One turning vector, and how many ticks it has turned
The counts run from 0 to 218.
[144, 136, 119, 129, 146, 115, 110, 150, 137, 142, 128, 87, 148, 166, 129, 128, 93, 139, 92, 100, 129, 128, 121, 105, 100, 119, 103, 107, 135, 108, 117, 167, 87, 130, 125, 116, 136, 119]	166
[99, 134, 131, 118, 147, 143, 140, 175, 117, 139, 150, 156, 120, 160, 132, 115, 145, 135, 102, 97, 118, 97, 126, 132, 118, 125, 143, 120, 154, 168, 135, 111, 139, 127, 103, 124, 138, 106]	83
[129, 145, 124, 150, 169, 106, 106, 127, 119, 154, 116, 137, 120, 128, 121, 160, 105, 97, 121, 126, 175, 103, 100, 112, 141, 114, 100, 114, 128, 146, 137, 103, 130, 166, 152, 121, 118, 134]	212
[135, 143, 149, 151, 154, 126, 123, 155, 145, 122, 123, 133, 97, 173, 109, 123, 119, 123, 107, 128, 156, 140, 121, 80, 120, 114, 119, 159, 100, 128, 88, 115, 137, 155, 123, 148, 128, 131]	104
[74, 126, 159, 159, 133, 161, 133, 153, 128, 120, 147, 142, 93, 144, 110, 102, 150, 131, 120, 127, 140, 123, 139, 86, 111, 129, 146, 145, 122, 147, 112, 100, 142, 135, 129, 153, 145, 125]	100
[96, 117, 132, 144, 171, 132, 106, 140, 148, 147, 146, 125, 128, 138, 135, 151, 124, 95, 107, 105, 149, 96, 130, 107, 131, 109, 115, 109, 100, 132, 161, 121, 134, 169, 157, 142, 125, 101]	209
[128, 138, 130, 153, 146, 141, 144, 151, 146, 100, 109, 129, 110, 173, 102, 120, 136, 132, 131, 153, 125, 131, 150, 94, 113, 132, 115, 133, 83, 90, 134, 131, 131, 142, 151, 126, 150, 104]	120
[110, 159, 141, 117, 115, 170, 160, 139, 131, 115, 128, 118, 121, 145, 109, 108, 101, 158, 146, 148, 110, 116, 159, 122, 101, 116, 134, 95, 174, 97, 128, 140, 115, 136, 121, 103, 130, 137]	143
[158, 149, 116, 130, 162, 106, 116, 124, 111, 122, 139, 144, 160, 171, 150, 125, 101, 141, 109, 116, 131, 120, 130, 145, 110, 100, 127, 104, 127, 107, 161, 152, 118, 137, 157, 116, 144, 106]	32
[103, 114, 157, 124, 150, 122, 115, 142, 133, 143, 98, 90, 118, 166, 127, 126, 115, 135, 124, 115, 148, 101, 136, 166, 107, 111, 90, 103, 136, 126, 167, 112, 150, 136, 131, 137, 162, 132]	198
[84, 126, 144, 121, 134, 98, 158, 103, 119, 125, 126, 134, 128, 156, 120, 105, 173, 152, 119, 131, 130, 95, 129, 155, 100, 126, 138, 115, 136, 125, 133, 111, 134, 157, 126, 118, 150, 103]	65
[98, 145, 152, 149, 147, 132, 142, 123, 100, 110, 117, 174, 104, 127, 94, 122, 137, 136, 123, 149, 151, 128, 134, 106, 131, 131, 147, 129, 139, 159, 74, 99, 134, 151, 126, 120, 149, 126]	97
[122, 140, 147, 129, 149, 154, 142, 158, 129, 89, 98, 163, 125, 172, 97, 101, 105, 146, 113, 137, 129, 119, 146, 107, 118, 120, 156, 144, 121, 130, 105, 145, 165, 132, 123, 129, 134, 107]	112
[118, 128, 137, 123, 95, 111, 139, 158, 130, 167, 140, 139, 96, 153, 143, 117, 144, 139, 92, 117, 133, 101, 108, 145, 129, 115, 156, 106, 150, 151, 180, 135, 110, 150, 121, 100, 136, 121]	55
[112, 183, 125, 128, 155, 144, 136, 138, 115, 97, 119, 145, 130, 157, 123, 130, 99, 130, 129, 151, 139, 144, 151, 99, 113, 122, 93, 122, 103, 96, 101, 124, 132, 147, 155, 122, 140, 147]	123
[100, 131, 143, 153, 175, 122, 139, 144, 124, 114, 142, 143, 109, 184, 115, 117, 152, 139, 123, 124, 133, 116, 150, 132, 100, 136, 98, 125, 115, 130, 125, 86, 143, 129, 123, 143, 167, 112]	92
[119, 137, 149, 156, 160, 125, 122, 107, 126, 134, 97, 126, 113, 141, 108, 118, 131, 110, 134, 139, 156, 82, 105, 138, 114, 114, 111, 118, 152, 160, 147, 93, 153, 138, 156, 123, 122, 159]	215
[128, 132, 125, 120, 182, 152, 129, 133, 135, 118, 123, 133, 167, 136, 120, 124, 86, 139, 121, 128, 121, 96, 160, 128, 118, 79, 128, 105, 146, 122, 146, 148, 157, 140, 155, 131, 127, 93]	5
[103, 165, 114, 156, 145, 149, 134, 107, 124, 120, 146, 90, 144, 142, 119, 114, 136, 121, 116, 114, 104, 99, 134, 110, 94, 136, 92, 95, 137, 101, 141, 141, 100, 115, 154, 97, 135, 145]	154
[115, 150, 134, 123, 161, 86, 127, 136, 145, 133, 142, 125, 120, 185, 136, 124, 148, 127, 92, 100, 142, 101, 107, 115, 95, 125, 97, 142, 120, 139, 110, 103, 133, 143, 118, 134, 128, 127]	76
[144, 142, 109, 115, 133, 70, 128, 151, 123, 161, 135, 146, 129, 173, 146, 152, 130, 128, 99, 117, 137, 126, 112, 129, 131, 118, 112, 111, 120, 125, 154, 138, 109, 164, 123, 98, 147, 96]	59
[111, 146, 136, 151, 152, 131, 138, 97, 128, 109, 132, 86, 149, 145, 112, 98, 145, 134, 100, 116, 104, 88, 137, 105, 85, 127, 108, 115, 134, 94, 119, 147, 108, 126, 147, 116, 130, 127]	155
[128, 103, 145, 126, 154, 114, 145, 161, 140, 130, 125, 156, 105, 169, 105, 126, 140, 139, 103, 128, 136, 113, 128, 112, 124, 125, 156, 138, 144, 152, 103, 116, 135, 158, 94, 128, 132, 73]	85
[100, 134, 131, 118, 181, 122, 123, 137, 99, 137, 106, 131, 166, 150, 121, 141, 103, 122, 100, 110, 135, 95, 142, 152, 133, 112, 107, 96, 117, 142, 156, 127, 148, 136, 142, 127, 145, 98]	201
[127, 105, 145, 111, 114, 95, 140, 139, 150, 151, 132, 122, 103, 182, 126, 107, 153, 152, 102, 126, 141, 100, 118, 142, 109, 120, 138, 122, 124, 113, 154, 140, 121, 170, 114, 121, 139, 97]	57
[158, 120, 107, 154, 138, 113, 114, 152, 143, 152, 125, 99, 129, 151, 119, 125, 111, 130, 86, 99, 112, 112, 102, 97, 116, 126, 114, 99, 136, 122, 138, 167, 81, 120, 132, 87, 126, 108]	165
[132, 144, 143, 108, 132, 72, 138, 117, 122, 140, 110, 126, 111, 176, 128, 135, 123, 160, 121, 145, 161, 124, 125, 151, 100, 121, 108, 113, 142, 110, 121, 103, 116, 169, 117, 112, 156, 122]	61
[119, 131, 140, 161, 113, 167, 149, 176, 132, 127, 114, 150, 76, 146, 107, 123, 132, 135, 143, 161, 129, 143, 142, 109, 132, 145, 131, 114, 124, 118, 142, 118, 130, 151, 132, 96, 156, 122]	117
[112, 164, 131, 124, 159, 111, 102, 119, 92, 151, 108, 105, 157, 119, 115, 146, 99, 120, 82, 102, 151, 117, 104, 124, 134, 113, 110, 109, 126, 142, 112, 139, 120, 135, 144, 103, 146, 133]	185
[113, 149, 122, 148, 134, 165, 152, 143, 137, 108, 115, 152, 114, 119, 94, 108, 136, 103, 111, 139, 116, 98, 124, 80, 136, 133, 152, 130, 105, 130, 128, 162, 134, 141, 145, 84, 106, 114]	129
[129, 141, 129, 155, 148, 128, 136, 90, 125, 104, 113, 108, 156, 128, 89, 97, 141, 127, 101, 126, 119, 90, 117, 98, 109, 141, 132, 116, 135, 116, 106, 158, 111, 126, 141, 94, 127, 111]	156
[111, 124, 127, 135, 127, 127, 119, 124, 123, 139, 168, 144, 135, 147, 151, 120, 141, 133, 90, 111, 141, 118, 130, 116, 119, 105, 164, 108, 111, 108, 167, 165, 108, 171, 166, 125, 133, 96]	40
[94, 119, 163, 134, 121, 131, 114, 140, 116, 154, 152, 80, 121, 121, 118, 143, 107, 158, 109, 112, 152, 143, 141, 110, 110, 113, 117, 89, 143, 113, 121, 131, 96, 159, 139, 122, 167, 118]	178
[100, 165, 129, 135, 180, 119, 127, 140, 98, 110, 146, 171, 142, 155, 135, 136, 125, 126, 98, 116, 141, 127, 137, 101, 119, 130, 115, 122, 116, 138, 92, 106, 140, 135, 125, 128, 142, 111]	95
[146, 165, 114, 161, 173, 128, 103, 106, 121, 137, 130, 140, 141, 125, 138, 140, 89, 122, 121, 122, 154, 124, 116, 106, 120, 95, 102, 108, 136, 129, 131, 131, 114, 147, 175, 115, 125, 158]	16
[100, 142, 140, 131, 172, 144, 114, 135, 133, 126, 135, 141, 141, 158, 131, 110, 129, 108, 111, 111, 139, 68, 115, 132, 117, 101, 131, 113, 144, 163, 158, 124, 162, 131, 149, 146, 111, 147]	217
[116, 130, 120, 145, 124, 164, 156, 148, 137, 122, 127, 121, 117, 125, 105, 113, 132, 131, 129, 142, 102, 105, 138, 115, 121, 141, 149, 81, 149, 113, 154, 160, 97, 132, 135, 80, 132, 95]	145
[97, 136, 119, 157, 164, 115, 130, 167, 115, 126, 147, 148, 107, 171, 137, 142, 143, 131, 125, 119, 120, 135, 139, 129, 118, 146, 92, 105, 126, 145, 139, 82, 131, 131, 128, 122, 170, 125]	91
[83, 155, 138, 159, 138, 157, 137, 147, 91, 127, 139, 177, 106, 112, 118, 132, 136, 128, 111, 134, 142, 133, 126, 102, 141, 130, 150, 116, 146, 165, 110, 92, 133, 143, 134, 116, 151, 137]	98
[127, 125, 144, 135, 128, 108, 121, 106, 137, 140, 150, 131, 127, 152, 137, 125, 133, 137, 100, 126, 167, 125, 126, 109, 113, 100, 153, 129, 107, 94, 127, 161, 100, 182, 159, 135, 133, 98]	41
